128 stands for zero in the data rows.
Some points, one per row:
[ 46 167 170 141 173 149 118 129 133 170]
[ 69 169  91 123 171 110 145  98 166  93]
[136 150 137 103 130 162  94 159 137 144]
[114 166 105 144 132 138  80 155  71 140]
[128 108 104 132  61  72 131  89  92 121]
[123  55 199 126 132  97 189  94 183 136]
[179 129  98 134 105  99 122 158 106 107]
[ 96 111 208 147 136  75 125 134 107 189]
[162  56 108 136  72  86 190  74 166  77]
[ 93 181 134 133 196 182 155 137 125 129]
[183 119 158 144 105  82 122 185 111 140]
[ 92 154 150 179 163 100 121 163  75 152]
[ 99 118 182 157 142 102 144 136 123 153]
[ 82 121 106 122  80 124 124  66 110 116]
[109 147  98 140 171 181 148 116 134 108]
[161 150 169 158 162 108 127 199 116 143]
[134  99 146 112  97 118 133 111 153 129]
[143  85 145 108  72  92 138  96 146 129]
[137 149 154 112 133 145  89 151 105 175]
[ 92 153  64 149 123 124 121 102  79 106]
[107 133 143 179 175 143 187 132 152 104]
[ 83 119  81 110  66 122 115  52 100 114]
[ 99 160  76 142 154 160 144  98 135  97]
[162 142 110 129 187 154 148 162 155 109]
[115 134 146  75 107 199  92 139 171 153]
[ 86 164  70 142 156 164 145  88 136  94]
[183 148  93 158 156 122 141 176 109 100]
[ 78 118 129 152 116 109 145  81 101 133]
[113 149  89 136 176 191 150 114 138 102]
[133 104  95 132 106  67 147  60  86 115]
[152 113 103 138 170 137 160 122 170  85]
[117 127 102 137  65  91  97 109  71 140]
[ 75 117 137 148  80  90 118  93  89 145]
[128  76 119 113  78 118 151  73 148 100]
[ 80 176 122 139 159 152  95 136  85 158]
[180 159  81 140 161 101 123 153 102 100]
[104 101 163 106  85 131 127  93 171 133]
[110 109 141 126  35  87 123  83 125 127]
[ 77 142 145 116 160 150 104 124 123 159]
[178  75 130 134  86  95 146 112 133 110]
[108 133 158 179 160  95 144 162  97 145]
[137  85 144 117  92 105 164  89 162 115]
[117 141 154 120 168 171  92 153 112 181]
[157 147 140 141 125 107 101 185  98 148]
[120  81 197 123  89  80 121 126 122 161]
[117 165  68 118 181 165 128 112 127  99]
[ 87 156  66  89 113 165  98  81 109 117]
[147 114 194 120 153 125 116 174 141 170]
[ 91 143 123 148 171 162 148 116 132 123]
[ 91 129 101 170 114  88 137 107  78 121]
[ 91 135 101  97 152 182 140  91 160 113]
[152 122 150 195 143  81 151 183 102 122]
[105 141  97  82 102 157  74  99 121 141]
[147 109 173 122  60  85 115 141 133 148]
[159 126 154 161 102  74 117 184  94 138]
[158 120 165 101  63  97 106 132 154 145]
[110 128  80 137  93 100 118 100  71 111]
[ 90 147 163 157 194 117 143 139 118 152]
[187 110 158  79 133 164  87 157 123 177]
[127 119 177 158 160 111 150 167 126 149]
[150  73 179 125 145 103 173 107 159 140]
[195 105  83 116 154 141 166 133 144  86]
[127 151 124  85 135 187  82 143 137 152]
[155 148 135 179 126  79 106 181  60 145]
[188 136 136 130 149 133 112 186 126 135]
[187  87 134  83 105 141 131 125 165 126]
[116 159  88 115  98 140  85 123  92 133]
[111 133 176 146 118  99 112 150 104 168]
[111  89 176 126 116  96 138 113 146 152]
[133 127 138  90  79 127  91 126 137 149]
[108  99 209 141 115  84 150 117 169 159]
[121 136  56 121 113 126 131  78  93 103]
[163 121 124 154 158  98 145 161  90 130]
Then 16 other points, each followed by its number:
[ 94 109 162 101 115 140 149  79 169 137] 0
[150  79 126 113 104 117 172  81 172 103] 1
[ 95 150 145 173 156 101 121 156  78 148] 2
[145 140 114 171 143  97 132 161  87 117] 3
[ 84 146 177 158 176 125 131 151 117 163] 4
[178  86 131 163 123 100 140 186 104 105] 5
[107 153 170 145 188 135 121 170 122 160] 6
[202 146 137 119 153 139 109 193 124 135] 7
[179 172  86 139 121 114  86 194  71 120] 8
[ 66 145 170 157 148 112 128 127 116 159] 9
[118 138 166 120 171 173  92 158 117 189] 10
[ 86 151 182  88 144 185  86 149 167 171] 11
[132  66 111 120  75 104 157  64 132 108] 12
[104  90 132 106  90 120 155  65 151 116] 13
[136 116  89 141 135 153 153 114 128  85] 14
[ 98 108 106 163 148 130 180  88 135  89] 15
Which of these numbered points is nearest to each point below by angle, seen from the average point of the first points? Its number follows each.
[103  82 141 103  86 118 159  60 160 118] > 13
[ 66 134  89 112 108 146 123  70 116 120] > 13
[223 115 137  77 147 141 117 158 159 142] > 7
[105 145 149  82 113 175  85 132 170 151] > 11
[143 148 153 106 125 148  83 152 103 177] > 10
[231 122 134  71 150 146 110 163 159 145] > 7
[ 80 154 177 162 188 129 131 157 116 163] > 4
[103 149 148 175 156  96 125 162  81 147] > 2
[ 88 150 151 165 151 104 119 142  88 152] > 2
[198 119 158 120 146 103 116 187 118 153] > 7
[142 148 148 106 128 151  89 150 109 170] > 10
[ 95 109 109 162 144 128 175  86 131  94] > 15
[125 135 161 159 133  87 124 161 103 145] > 2
[ 79 143 163 155 141 113 128 130 117 153] > 9
[ 93 113 164  84  96 159 117  97 168 150] > 0
[127 128 158  63 106 178  82 130 186 161] > 11
[ 96  99 174  98 101 119 125  93 154 155] > 0
[104 113 106 156 144 134 170  94 134  93] > 15
[119 142 141 132 185 172 149 133 164 122] > 6
[134 148 165 110 171 161  84 187 139 160] > 10
[ 98 123 145  89  50 132 125  68 168 139] > 13
[140 125 155  76 141 189 109 136 184 147] > 11
[ 69 146 168 151 148 120 125 127 121 158] > 9
[ 79 174 147 118 161 161  75 151 109 170] > 10
[123 139 133 138 145  82 122 106  90 148] > 2
[139 102  95 131 105  62 148  58  85 116] > 12
[148  78 122 116  99 112 175  75 171  98] > 1
[150 116 197 118 158 129 113 179 142 175] > 10
[211 139 122 140 156 122 132 195 122 122] > 7
[121 117  99 131  62  79 124  89  90 123] > 12
[147 149 111 177 147  97 127 171  80 117] > 3
[125 141 150  84 149 190 117 135 164 148] > 11
[105 126 140  90  60 130 124  69 160 140] > 13
[129 133 105  67 100 197  72 109 147 142] > 11
[172  89 133 160 131 104 143 180 111 108] > 5
[ 76 114 174 176 123  84 146 111 102 152] > 9
Here are 16 other points, each followed by its number:
[ 95  89 193 119 105  95 145 105 159 153] 0
[ 84 141 241 162 111  80 123 154 139 192] 1
[200 128  96  71 111 156  98 156 155 128] 2
[197 140 122 142 161 123 134 186 124 120] 3
[164  78 104 124 137 129 187  91 168  87] 4
[109 146 105 116  98 138  88 119  98 139] 5
[ 82 157 183  67 144 173  69 143 157 193] 6
[ 90 158 119 152 123 111 109 126  79 144] 7
[124 110 158 132 194 136 165 129 168 132] 8
[171 138 120  74 133 206 113 155 180 123] 9
[138 124 162  97  58 114  90 138 142 150] 10
[152 139 150  80 130 148  82 174 146 162] 11
[ 75 170 134 165 147 132  97 150  74 150] 12
[115 158  92 136 162 203 136 145 149 101] 13
[162  69 125 105  87  94 150  97 138 114] 14
[134 129  66 148 106 104 134 110  80  93] 15
The same question for these:
[119 130 172 147 122  97 116 152 105 162] > 1
[ 72 150  98 155 110 121 102 106  79 144] > 7
[196 128 101  78 108 150  97 160 149 130] > 2
[133 122  93 124 164 192 146 154 138 102] > 13
[112 145 199 135 121 107 106 170 125 172] > 1
[ 92 123 160 153 188 145 165 132 154 130] > 8
[106 143 204 177 163 108 122 173 115 171] > 1
[123 137 126  63 122 192 108 108 175 140] > 9
[116 143  90 114  93 134  90 110  94 130] > 5
[118 129  86 140 100 101 119 111  75 113] > 15
[165 142 142 156 156 108 115 200  99 142] > 3
[144  78 122 143 146 121 196  95 150  88] > 4
[ 85 156 108 109 160 205 133 104 158 120] > 13
[119 141 189 132 125 113 112 165 129 164] > 1
[ 83 140 146 109 153 154 101 125 130 160] > 6
[114 164 100 156 184 162 170 133 144  97] > 13
[161 141 134 155 150 108 116 190  97 137] > 3
[129 127  72 141  99 103 132 105  83  98] > 15
[123 135 127  70 120 187 112 109 173 138] > 9
[167 123 137  91 126 168 107 155 167 133] > 9
[ 98 119 194 164 151  98 148 145 124 158] > 1
[167  91 116 110 152 153 173 108 175  99] > 4
[199 130 115  79 115 154 101 162 146 127] > 2
[200 134 114  78 116 155  97 166 144 127] > 2
[126 106 147 141 175 130 171 116 155 124] > 8
[ 88  82 202 122  98  83 143 102 154 159] > 0
[ 92 124 158 144 182 150 158 130 156 131] > 8
[112 123  86 136  94 100 121  98  78 113] > 15
[130  74 135 109  45  86 144  71 162 118] > 14
[107 168  81 154 178 141 148 122 119  85] > 13
[ 74 148 101 158 114 118 121 101  83 126] > 7
[123 109 147 145 188 136 175 118 157 123] > 8
[202 122 107  84 119 158 114 152 150 118] > 2
[125  81 129 112  58  89 146  72 161 114] > 14
[204 139  96  75 129 177  94 168 150 117] > 2
[101  79 200 145  98  91 149 108 177 154] > 0
